In the rows, zero is written as 128.
One turn sends every row of this set to another row. A few are shown first. Where does it send the rows asked after them?
Sosep: [131 132 148 129 148 135 156 109 121 143 145 106 124 128 145 118  83 128
 127 119 141 114 131 138  87 145 109 110  94 149 117 130  82 171 105 115
 151 100 128 118 108 142  75 137 120 113 127 111 173 133 126 141 111 128
 137 114 138 126 138 150]
Gok: [125 134  98 127 122 144 122 116 141 117 100 143 123 116 143 137 134  95
 176 160 111 150 112 119 116 144  98 130 120 120 125 111 124 121 133  92
 120 163 115 112 131 144 123 126 101 147 126 128 107 130 136 168 112 145
 150 178 113 135 125  89]
pif: [127 114 120 120 122 120 161 115 110 169 149  86 125 113  93 138 128 127
 100 131 153 109 142  99 162 146 169 117 155 131 124 116 119 112 146 134
 120 121 124 140 105 145 126 119 131  82 126 137 143 158 113 133 136 132
  82 115  99 128 160 125]
Gubem: [ 92 118  98 153  90 146 112 154 140 128 120 144  87 152 157 111 144 133
 149 137  98 146 125 114 107 128 111 124 102 108 135 127 134 112 134 101
 114 151 135 143 117 144 173 115 132 120 112 134 120 120 133 141 128 113
 152 154 125 108 127  93]
poban: [178 145 113 129 104 132 127 134 123 141 154  72 153 127  99 113 130 133
  78 124 141 116 122 120 128 121 134 127 164 132 133 144 108 119 138 106
 144 121 138 113 134 113  97 152 112  86 123  99 159 142  87 123 135 154
 100 115 115 122 121 138]
baz: [143 121 111 141 110 131 153 109 114 153 146  93 124 153 121 109 138 156
 100 128 136 122 115 130 126 136 128 144 138 113 138 123 102 156 122  87
 107 121 119 102 126 112 122 155  88  79 119 103 148 126  99 111 147 123
  96 171 110 106 147 124]
vide: [121  97 152 120 121 121 145 100 111 153 150 110 115 123 146 142  95 101
 146 134 147  78 118 117 129 133 129 142 127 153 121 104 112 164 106 142
 115 133 128 106 101 151  88 115 140 120 140 139 178 122 132 138 153 125
  98 112 120 119 150 137]
Bep: [126 127 146 105 127 156  89 104 111 137 112 123 120 134 121 127 148 108
 139 155 111 145 123  82 132 136 144 119 105 159 140 179 117 122  91 139
 146 124 101 131 118 132  98 142 140 148  96 143 106 113 120 125 109 168
 125 119 161 159  93 118]
tima: [151 141 124 142 156 113 149 109 128 151 136  94 147 128 123 151 119 143
  90 110 152 124 139 127 153 133 146 138 129 116 148 150 120 117 161 128
 158 111 119 121 142 121 118 148  92  87 109 103 128 152 102 128 127 143
  96 125 102 117 143 150]
fekab: [127 112 118 123 143 142 137  83 102 148 153 124 113 165 139 122 123 140
 122 120 149 144 117  97 107 142 135 139  94 151 119 129  68 161  95 117
 121 110 121 121 100 129 115 147 111 100  92 113 158 128 102 136 121 149
 130 140 133 135 121 136]
sobun: [126  97 142 108 111 112 132 133 130 140 127 130 126 112 157 141 127  89
 172 160 105 114 107 108 150 146 127 159 149 144 125 106 143  87 149 142
 109 152 136 111 100 167 143  99 152 140 143 145 111 144 151 154 133 123
  98 135 115 144 142 129]
guku: [152 131 125 135 107 132 136 104 125 128 147  72 127 112  99 114 135 137
  80 148 131 138 125 135 134 138 158 113 156 106 151 150 110 134 144 124
 130 110 118 105 136 120  90 141  85 114 134  93 117 127 100 116 137 145
  91 138 113 111 149 115]
vike: [129 126 114 172 109 139 136 180 133 117 105 118 112 156 134 138 120 119
 130 111 125 117 136 115 117 120 129 111 118 114 129 136 154 115 157 147
 142 120 137 154 152 110 168  96 134 123 124 128 122 141 147 156 123 101
 157 101 120 117 132 113]
Zopib: [161 142 142 134 134 133 106  83 124 124 167 119 138 133 150 121  97 121
 130 131 142 115 131 118  89 112 122 116 122 161 113 126  82 132 122 130
 150 122 133 103 108 131  85 148 124 103 109 100 177 136 115 131 127 161
 131 108 146 113 149 154]
fedu: [123 118 154 174 107 128 113 158 138 146 108  98 123 145 142 126 141 144
  96 105 142 108 113 132 136 102 116 158 137 106 158 158 145 127 140 131
 150 138 145 121 143 102 139 155 125 108 130 160 133 109 139 109 152 123
  89 112 147  98 123 148]
tevo: [155 135 132 113 118 111 161 144 121 150 137  70 146 111 107 121 127 155
  88 134 116 134 118 131 115 145 157 135 144 118 137 144 113 142 140 101
 141 104 137 112 121 128  96 156 114  87 147 116 125 163 105 120 121 124
  81 140 116 127 160 145]
minun: [100 144 136 105 158 134 122 133 128 130 104 152 138  99 118 127 148  98
 143 145 146 156 126 104 122 133 120 126 115 153 108 143 137 129  98 150
 131 129 113 159 121 140 117 163 132 165 126 135 135 134 126 127  86 148
 132 125 146 189  98 116]
Pimi: [131 147 145 101 127 146 150 116 152 134 113 163 118  89  95 112 156 145
 126 133 124 104 127 127 115 125 128 156 133 128 150  89 129 117 103 148
 116 156 139 111 132 105 150 118 147  90 157 178 142 125 114  96 151 129
 128 120 108 142 150 154]
pip: [139 151 125 103 128 139  79 103 113 132 105 137 139 122 125 140 112  99
 157 141 136 118 137  81 100 108 128 114 112 167 122 152 133 115  93 132
 163 151 115 133 118 135  99 155 142 135 106 133 132 151 111 142 111 176
 136 110 151 153 106 120]
Mik: [140 136 130 106 116 115 134 163 131 100  86 114 154 105 125 128 127 100
 166 178  89 137 116 124 102 150 126 132 137 135 125 122 133 104 147 114
 152 140 122 105 124 152 113 124 120 148 153 136  83 153 142 163 100 125
 121 143 116 153 130 126]
Pogup: [ 87 147 120 164 115 113 143 180 147 119 128 137  95 131 143  91 165 129
 119 130 126 140 147 158 115 112 121 108 126 112 116 124 155 108 148 119
 143 109 111 161 124 128 150 101 131 124 130 118 148 119 133 135 111 107
 154 121 116 115 125 103]
Kazi: [145 143 134 134  64 123  94 155 128 151 126 104 130 145 137  89 129 160
  95 113 122 110 117 116 125  88 109 135 144 131 156 159 151 113 122 118
 130 139 162 147 120 111 155 147 151 107 134 119 133 139 112 107 157 118
 106 110 141 108 118 136]
vopom: [120 131 141 144 162 146 112 129 130 128  99 125 140 109 110 145 115  93
 157 126 148 104 128  86 155 140 106 115  98 145 130 164 121 128 113 133
 156 148 106 126 142 116 100 151 126 137 113 160 119 129 141 129 101 167
 138 113 147 168 104 126]
debi: [122 128 135 153  94 144 141 177 148 141 103 123  94 133 155 107 121 122
 143 126 109 125 140 165  72 135 100  99 118 114 122 119 149 116 153  96
 153 121 131 138 135 133 135  98 134 123 132 127 133 124 152 144 109  93
 145 123 128 103 132 117]
zosil: [103 116 101 150  75 124 124 162 120 141 120 105 103 150 106  90 156 162
  98 128 132 126 105 113 132 114 119 146 132  99 156 131 135 141 131 102
 122 144 136 130 117 114 166 145 118 102 131 135 100 125 106 112 146 124
 108 152 133 119 133  97]
Pila: [119 157 130 126 131 106 128 162 154  92 117 141 148  96 149 128 153  99
 157 177  85 147 117 147 125 127 111 148 148 122 110 115 154 111 139 122
 112 143 123 123 135 140 118 133 123 163 154 125 127 125 151 142 114 113
 129 158 117 148 125 120]
Donu: [135 130 131 148 139 127 118 145 140  99  99 136 167 119 158 154 108 110
 175 156  85 119 129 115 146 138 111 128 129 126 131 141 134  79 153 131
 122 155 123 110 144 133 134 134 111 147 127 129  99 136 155 134 128 125
 125 142 103 132 137 142]
mume: [155 116 131 123 102 137 118 123 139 102 105 120 139 107 135 128 131  92
 157 171  92 146 101 129 130 147 119 126 145 120 139 142 126  98 141 126
 124 140 111  94 139 134 101 116 105 173 145 104  80 125 139 135 116 144
 124 151 128 144 133 114]
Peg: [107 136 150  94 153 142 103 125 124 143 105 133 148 121 128 128 119 120
 151 154 121 135 141  96 102 147 120 118  97 170 119 150 112 121  92 123
 159 136 130 142 104 152 103 167 137 134 107 168 114 124 131 132  88 140
 116 118 154 160  92 142]
kuguz: [111 122 132 145  76 129  91 149 129 147 126  96 119 134 134  99 161 159
  84 129 114 151 110 115 146 102 131 138 129 112 162 180 128 118 106 127
 135 126 149 145 112 120 133 132 137 135 124 145 109 104 115 119 150 128
 108 115 148 108 108 124]
Zere: [155 134 117 119 103 141  91 158 142 106 106 125 153 113 131 136 117  77
 172 163  76 124 105 116 108 121 107 134 143 130 134 139 145  90 149 108
 150 169 125  97 137 153 114 131 136 148 133 115 127 138 122 139 121 158
 132 139 131 142 123 115]
vepa: [129 138 122 155  84 160 121 128 148 142 122 130  95 137 155 117 128 124
 139 131 105 150 138 148 111 123 107  88 114 114 132 144 141 112 137 123
 128 119 131 160 139 115 135  82 124 147 115 103 122 111 145 141 126 101
 165 127 127  99 131  94]
leluz: [124 121 125 103 134 146 109  96 109 126 111 138 122 129 125 135 138 102
 159 151 141 154 100  74 107 145 135 143 111 148 119 133  98 147  95 125
 118 153 119  99 113 129 111 172 117 136 118 147 118 135 125 144 105 167
 118 162 151 165 115 114]
Nud: [116 125 118 109 136 150 163 140 152 128 120 165 114  98  93 108 148 132
 116 118 123 114 118 123 113 132 123 152 112 119 150  95 107 108 117 149
 138 139 136 124 120 133 159  81 152  92 151 161 158 124  96 121 137 143
 167  98  98 151 136 144]
lalub: [150 143 119 154  82 150 111 155 152 135 115 133 116 139 132  99 121 119
 138 125 103 118 137 132 103 114  86  95 129 126 129 131 151  81 168 112
 147 138 133 151 138 135 163 107 141 113 121  95 132 135 133 131 125 123
 158 117 144 114 148  98]
big: [132 140 117 125 146 106 164 136 118 155 143 103 149 119  96 123 150 137
  95 128 135 133 120 148 140 117 155 140 142 130 112 132 122 149 127 112
 144  93  84 122 126 107  93 148 103 104 123  99 158 143  92  98 121 134
  98 145 112 141 154 131]
pufi: [ 85 126 135 140 107  91 117 176 130 148 142 120 124 127 136  92 164 160
  99 126 135 125 121 147 124  92 143 156 137 118 134 145 148 136 116 134
 136 125 123 131 107 113 139 154 134 116 131 139 133 119 107  74 134 113
  88 126 135 117 128 144]
Soze: [134 148 128  91 135 146 158 123 152 132 104 175 125  84 119 136 149 127
 136 132  92 115 128 131 112 132 133 157 121 118 149 103 133 111 104 130
 120 150 129 108 136 123 139  97 147  97 148 163 172 134 102 118 156 132
 142 128  80 130 137 154]
zelen: [122 120 135 107 138 157 150 127 150 129 128 168 108  98 114 123 153 124
 135 125 116 120 120 123  94 134 147 155 124 128 133  95  99 110 106 157
 132 147 143 100 118 118 140 101 154  92 143 172 175 123 105 107 140 141
 141 104 102 135 138 169]
poku: [ 92  97 138 137  97 116 126 141 135 188 146 107 130 120 152 125 135 136
 114 119 134 103 115 131 167 113 108 150 143 122 139 125 130 104 127 120
 120 152 151 140  94 149 133 113 147 108 130 172 145 112 133 117 162 113
  85 118 118  99 129 145]
sel: [104 125 138 132  95 121 114 173 134 179 111 107 131 135 131  99 140 177
  90 116 123 134 120 141 118 104 117 140 119 126 147 158 134 112 123 109
 165 124 151 156 106 130 147 146 140 106 121 157 103 127 115 106 128 106
  98 113 143 114 118 142]
Beg: [126 143 128  98 135 142 152 108 144 142  96 171 131  81  84 125 149 135
 130 127 144 115 118 125 116 118 123 157 124 134 144  84 119 117 101 153
 144 156 121 116 125 115 140 102 137 110 155 173 136 140 106 114 143 150
 146 110 106 153 151 143]
sagor: [146 126 147 145 152 123 126 110 127 122 159 110 116 132 164 149  86 116
 146 110 130 108 122 103 120 134 148 145  87 140 123 159 105 169 114 154
 136 117 137 106 122 114  97 136 144 108 115 115 160 153 130 134 110 138
 132 115 133 133 142 162]
buk: [110 113 140  99 151 153 128 104 118 178 119 131 128 120 112 154 135  86
 151 141 149 105 144  92 149 153 125 115 124 161 116 119 133 101 118 126
 140 143 112 149 114 163 114 121 143 121  99 170 145 113 129 139 120 147
 106 116 121 157 101 115]
Vif: [136 129 143 135 130 140 119  70 123 134 163 113 112 150 158 126  96 129
 127 135 122 123 132 137 104 128 130 118  95 149 134 143  94 166  98 137
 138 103 114 121 113 133  80 114 118 130 105  93 154 104 116 127 130 129
 140 121 134 111 140 134]
Denu: [134 148 118  94 133 136 172 119 138 137 113 159 131 100 101 122 151 138
 114 124 121 106 130 133 129 130 129 160 129 130 145  93 118 113 102 130
 135 138 122 112 131 114 127  85 135  95 144 155 160 139  92 133 158 137
 152 112  71 139 126 162]
Bif: [119 112 124 136  88 144 152 144 137 174 121 116  83 114 130 129 130  92
 143 118 154 103 139 126 138 143 118  96 143 116 118 105 167 116 149 119
 119 140 128 152 129 132 139  77 147 113 140 147 138 140 150 150 125 112
 126 120 107 122 129  95]
kolo: [118 124 154 128 165 123 151 115 124 132 146 155 128 126 160 121 117 113
 139 122 120 144 118 132 104 129 130 136 103 155 103 138  89 155  99 137
 125  94 104 120 107 133  92 150 137 136 118  98 195 131 124 116 117 135
 125 129 143 139 144 151]

zosil moves to baz
sel moves to tevo
Denu moves to zelen
And these:
Zopib moves to pip
Pila moves to Pogup
mume moves to vepa
poku moves to pif
Donu moves to vike

One turn sends every row of this set to another row. A few are shown first. Where does it send the rows asked after them?
sadu: [177 116 127 107 124 134 118 137 134 119 177 121 120 127 120 146 144 135
 166]
fuba: [122 119 139 120 150 148 109 140 128 143 125  82 113 172  95 131 123 154
  99]
zova: [140 150 133 127 136 154 106 114 136  99 148 148  98 127 118 100 111  82
 140]
deka: [127 102 129 159 115 142 150 167 132 117 116 151 108 149 125  92 133 125
 142]
Resok: [115 127 154 156 131 142  90 152 112 121 112 133  91 106 158 135 134 147
 110]
devub: [117 119  90 116 120 113 119 114 129 139  94 138 101 117 153 153 124 149
 118]
ref: [119  99 128  90 138 105 114 177 128 102 175 147 134 120 140 134 112 132
 113]
bube: [123 105 133 109 129  94 107 129 129  86 156 141 125 145 111 105 136 120
  78]
Notub: [132 108 140  69 122 107 129 161 172 105 140 142 116 142 120 129 112 132
 128]
Laf: [137  99 103 139 142 119  97 149 137 153 126 118 135 175 116 125 118  86
 130]
fuzu: [126 137 153 121 132 124 110 131 153 124 171 138  84 120 175 138 128 137
 139]
pibeg: [178 120 123 106 129 146 116 136 133 111 179 120 128 132 132 139 135 128
 164]
solak: [143 124 117 144 140 158 146 143 129 125 162 129 119  97 136 169 104 112
  91]
zepog: [146  83 133 153 111 112 133 169 136 163 117 142 121 131 129 118 124 139
 109]
tela: [111 114 127 100 128 109 124 190 129  96 171 138 128 122 141 131 122 134
 119]
kon: [116 138 143 100  99 128 140 102 137 148 103 119 100 130 108 137 131 133
 114]
bogol: [130 125 155 116 138 122  99 122 151 132 172 144  88 118 173 139 123 134
 135]
Bize: [126 115 111  94 111 145 116 136 160 105 161 133 141 136 115 101 120 146
  72]
lef: [124 112 153 142 147 150  75 136 109 121 119 137 104 109 168 131 117 139
 101]
visar: [131 121 101 151 128 121 113 166 140 143 121 107 125 173 118 121 130  91
 137]
zud: [138  96  77 111 135 122 114 108  98 114 110 143 123 127 127 150 126 130
 141]
sut: [117 121  83 111 132 135 116 109 130 126 101 138 111 127 174 143 111 139
 114]
Govar: [ 87 101 107 153 124 133  96 157 146 166 136 141 105 148 116 128 112 115
 130]
pepil: [143 130 146 128 125 122  98 116 138 123 143 153  85 115  86 122 120  93
 140]
faret: [116 125 129 117 122 102 121 139 135  75 155 133 119 145 118 100 144 122
  83]
vuf: [118 102 126 117 127 123 110 111  69 135 153 126 136 113 113 142 129 119
 105]
vepen: [ 86 110  99 151 134 157  95 152 145 151 140 138 115 157 135 115 104 108
 127]
Dul: [121 132 132  88 126 160 128  83 132 135 117 124 125 148 142 117 106 115
 104]
fudal: [131 114 133  66 131 123 131 157 171  96 144 141 125 150 135 120 107 127
 127]
mup: [160 136 121 123 129 143  87 134 134 157 165 127 132  96 134 128  99 106
  95]
Zomi: [181 103 139 117 127 159 100 135 127 119  97 122 123 133  99 138 132 141
 140]
Ravig: [141  62 135 140 138 133 117 134 125 133 126 169 125 152 123  98 108 117
 128]
rizak: [ 97 112 143 133 163 140  97 137 102 127 142  99 108 167 103 126 120 145
 102]
vog: [ 94 121 140 138 157 144 106 142 103 121 140  96 101 165 105 125 127 145
 105]
kur: [130 120  75 121 123 131 129 123 100 100 105 131 117 130 133 143 138 132
 147]
maf: [176 120 131 120 128 179 108 139 127 107  99 115 126 142 117 124 133 137
 141]
sesog: [145 124 140 132 143 142 159 115 149 100 132 144  87 128 111 158 114  91
 120]
fene: [143  99 119 147 131 152 136 163 134 137 125 136 142 148 170  93 109 122
 105]
vuda: [121 120 137 119 156 154 108 137 130 139 129  84 119 176 106 126 120 151
  99]
zet: [106 144 113 131 116 144 139 132  75 112 144 109 130 118 131 127 142 118
 117]
raz: [148 114 141 129 149 144 149 105 148 103 136 148  93 130 113 158 105  89
 116]
nol: [124 113 113  99 101 127 121 145 161 115 156 132 129 129 100 113 133 156
  76]
pame: [154 166 118 136 112 139 110 158 140 146 155 114 115  92 127 128 121 115
 107]
noz: [144 118 121 142 137 147 146 141 129 133 159 133 117  92 127 179 107 114
  91]

nol moves to faret
sut moves to zud
And these:
pame moves to zova
ref moves to Notub
deka moves to fene
bogol moves to sadu
visar moves to vepen
solak moves to raz
Resok moves to maf
vuf moves to kon
rizak moves to fuba

